A single turn carries every row of the set below to another of its rows. Some are shown first; where does it send the rows asked next?
zitet: [ 13 -19 -12  58  -1  14 -27 -23  11 -11  33   6 -25  -4  28  -4 -15 -53
  12 -19  29 -16   6 -32]
gom: [ 15 -24  25  11   0  -1 -11 -22  10   4   4  21 -15  -7   7 -22 -12 -37
   8 -21  17  15   5  -2]
fizo: [ -4  -7  -7  38   2  16 -63   2  18 -26 -10  47  -2 -20   5   2  -8 -35
   9 -15  26  13  13   1]
Kod: [-10 -46  -1  48  -9  46 -40 -13  12 -29  10  36 -14 -18  15 -22 -12 -33
  21 -14  36  25  19 -17]
sepi: [ 13 -22  -5  24  -9   9  -9 -21 -15  10  14   8 -23 -22  11   3 -13 -17
  21   9  26  35   4  -5]
vud: [  2 -12  -3  44  -1 -18  -4  -5  19 -12  12   6  -5 -43  11   4  -1 -28
   3 -17  23  13  10  -1]
Mife: [ 17 -30  -6  55   4  25 -17  -4  -4   7  38   6 -23  -5   6  14 -21 -34
  -9 -25  19 -10   8   6]
vorar: [ -4  -4 -31  30   5  20 -54  -1   0 -17   3  44  -2  -3  12   7  -9 -21
   7   1  33  33  16  -9]
Nota: [-12 -36  14  26  -3  40 -46  -3  12 -15  11  19  14  -6   2 -18  -4 -44
  18 -16  24  30  -1   8]
bib: [-13 -19 -17  45  13  35 -55 -14  22 -11  27  29   2 -11   8 -10   7 -39
 -12  -8  22  21  12 -19]
dup: [ 15 -19 -24  49   2  17 -19  15  -7  16  27   2 -13   0   3  20  -5 -18
  -6 -14  19   2   2 -15]
Voz: [ 26 -16 -13  45  -4   3 -39 -16  -4   6  44   5 -21 -10  15   3 -28 -48
   6 -15  19 -10  -8  -5]
mov: [ 15 -25  -1  54   4  15   0 -23  22 -19  21   7 -30  -6  19  -9  -2 -26
   1  -5  31  30  15 -13]
Duna: [ 19 -24  -7  26 -14 -11 -23  12   6  -1  19   1  -4  15  12 -14 -22 -34
  22 -29  25   5 -12 -17]
tikol: [  4 -20  -5  43   4   1 -21 -28  23   5  27  26 -19 -14   0  13  -5 -27
   1  -1  15  24 -25  -9]
Somap: [-24 -18   1  28   4   5 -17 -24   8  15   6   5 -11  -8  10  -6  13 -35
  16  -2  21  21   9 -31]
nar: [  8 -27   4  49 -20   8 -31  -3  10 -10   9   1  -8 -20  14   5 -15 -52
  42 -20  25 -13 -18 -18]
laked: [-13 -27 -30  33  -6  23 -48  11   2  -6  12  26   0 -12   7 -16  -2 -11
   7  -6  30  39  17 -28]
tepev: [ 11 -17 -26  44 -10   2 -37   1 -17  12  33 -15 -22  -3  15  -3 -18 -30
  11  -8  26   6   8 -20]
Lam: [ 12 -27  -8  17  -1  23 -42  -5  -3  -8  34  31   8 -16   5 -12 -26 -27
  -3 -15  23  35   4  23]
les: [-20 -30  -2  34  -3  24 -49  -7   3 -27  -2  43 -14  -1  10 -16 -25 -32
  19 -19  37  25  29   7]
veze: [  8 -39  -6  49 -24   5 -29   7   7  -8  10   6 -25   7  14 -11 -20 -31
  40 -21  31   3 -10 -34]
ziv: [  4 -31  24  54  -9  15 -32 -14  15  -6  -1   1 -33 -34  -1  -7   0 -35
  16  -8  18  14   6   4]
Gim: [  3 -24 -19  17 -12   7 -30   9  12 -21   5  47  18 -29  12 -14 -15 -21
  14 -28  30  22   8 -15]
fetek: [ 10 -26  -6  25  -5  14  -7  16   2  13   6  17   3  14   4  11  -6 -24
  17 -26  22   0 -13 -26]
Muma: [  8 -33   6  48  -8  24  -4  -6  -7  -4  14  16 -17 -25  17   8 -22 -41
  17 -34  26 -25  21  -9]
vuni: [ -6  -3 -21  49  11  23 -53  -3  20 -31   4  39  -4  -9  14   6  -2 -33
   1  -5  33  22  20  -5]
gafo: [  0 -17  -7  36  -1  22 -51 -11  19 -18  16  44  14 -46   6   3  -8 -43
   6 -16  19   6  -3  -1]
dum: [ 15 -19 -11  60   5  22 -17  -3   8   1  21  17 -20 -18  13  12  -7 -37
  -8 -27  20 -25  18 -24]
lopuz: [  5 -26 -22  35  -4  31 -29 -11  -9 -24  28  28  -5 -35  23 -15 -23 -26
   4 -12  38  27  38   0]
Madig: [ 16 -17 -12  44 -14   1 -11 -10  -1 -19  21   3  -9 -25  33   0 -23 -48
  30 -24  35 -14  10 -22]
zedul: [  3 -20  -4  39  -3   7 -35   4   2   8  26 -22  -6  19  11 -11  -6 -47
  15 -17  21   6  -4 -15]
biniz: [ -7 -18 -11  35   7  24 -43 -15   4 -27  21  39  -2  -2  12   5 -27 -36
   8  -9  33  32  13  28]
mot: [ -3 -33  -3  41 -13 -13 -24  -9  14   5   1  31 -37 -24   1 -17 -12 -13
   9 -20  21  13  11 -29]
mazaz: [  5 -29   4  42 -11  23 -18   2   4   6  -5  26 -11 -21   7  14  -7 -38
  26 -28  20 -26  -2 -31]
zazak: [  1 -35  -3  40   0  30  -8  10  -8  13  23  -6  -7  20   3  11  -8 -29
  11 -18  24  11  -2  -4]
Fogu: [-11 -21 -10  42  -1  19 -41  -5   2 -37   6  36  -8 -19  15  -1 -27 -31
  13 -16  39  25  31  22]
tar: [ -4  -4 -14  15   2  10 -53   3   5 -17 -10  49   7  -6  10  -5 -11 -29
  12 -14  28  21  16  -4]
Nozor: [  2 -48   7  35 -15  28  -4   3  -6   5   4  22 -16   6   8   3 -20 -28
  32 -29  28  -4  -2 -22]
Modu: [-24 -22  -3  27   5  30 -50 -14  -2 -16   6  33  -2   8   9  -4 -18 -39
  19  -7  33  32  17  15]

Mife goes to mazaz
bib goes to Kod
mov goes to mot
Where do these go?
Modu goes to vuni
veze goes to tepev

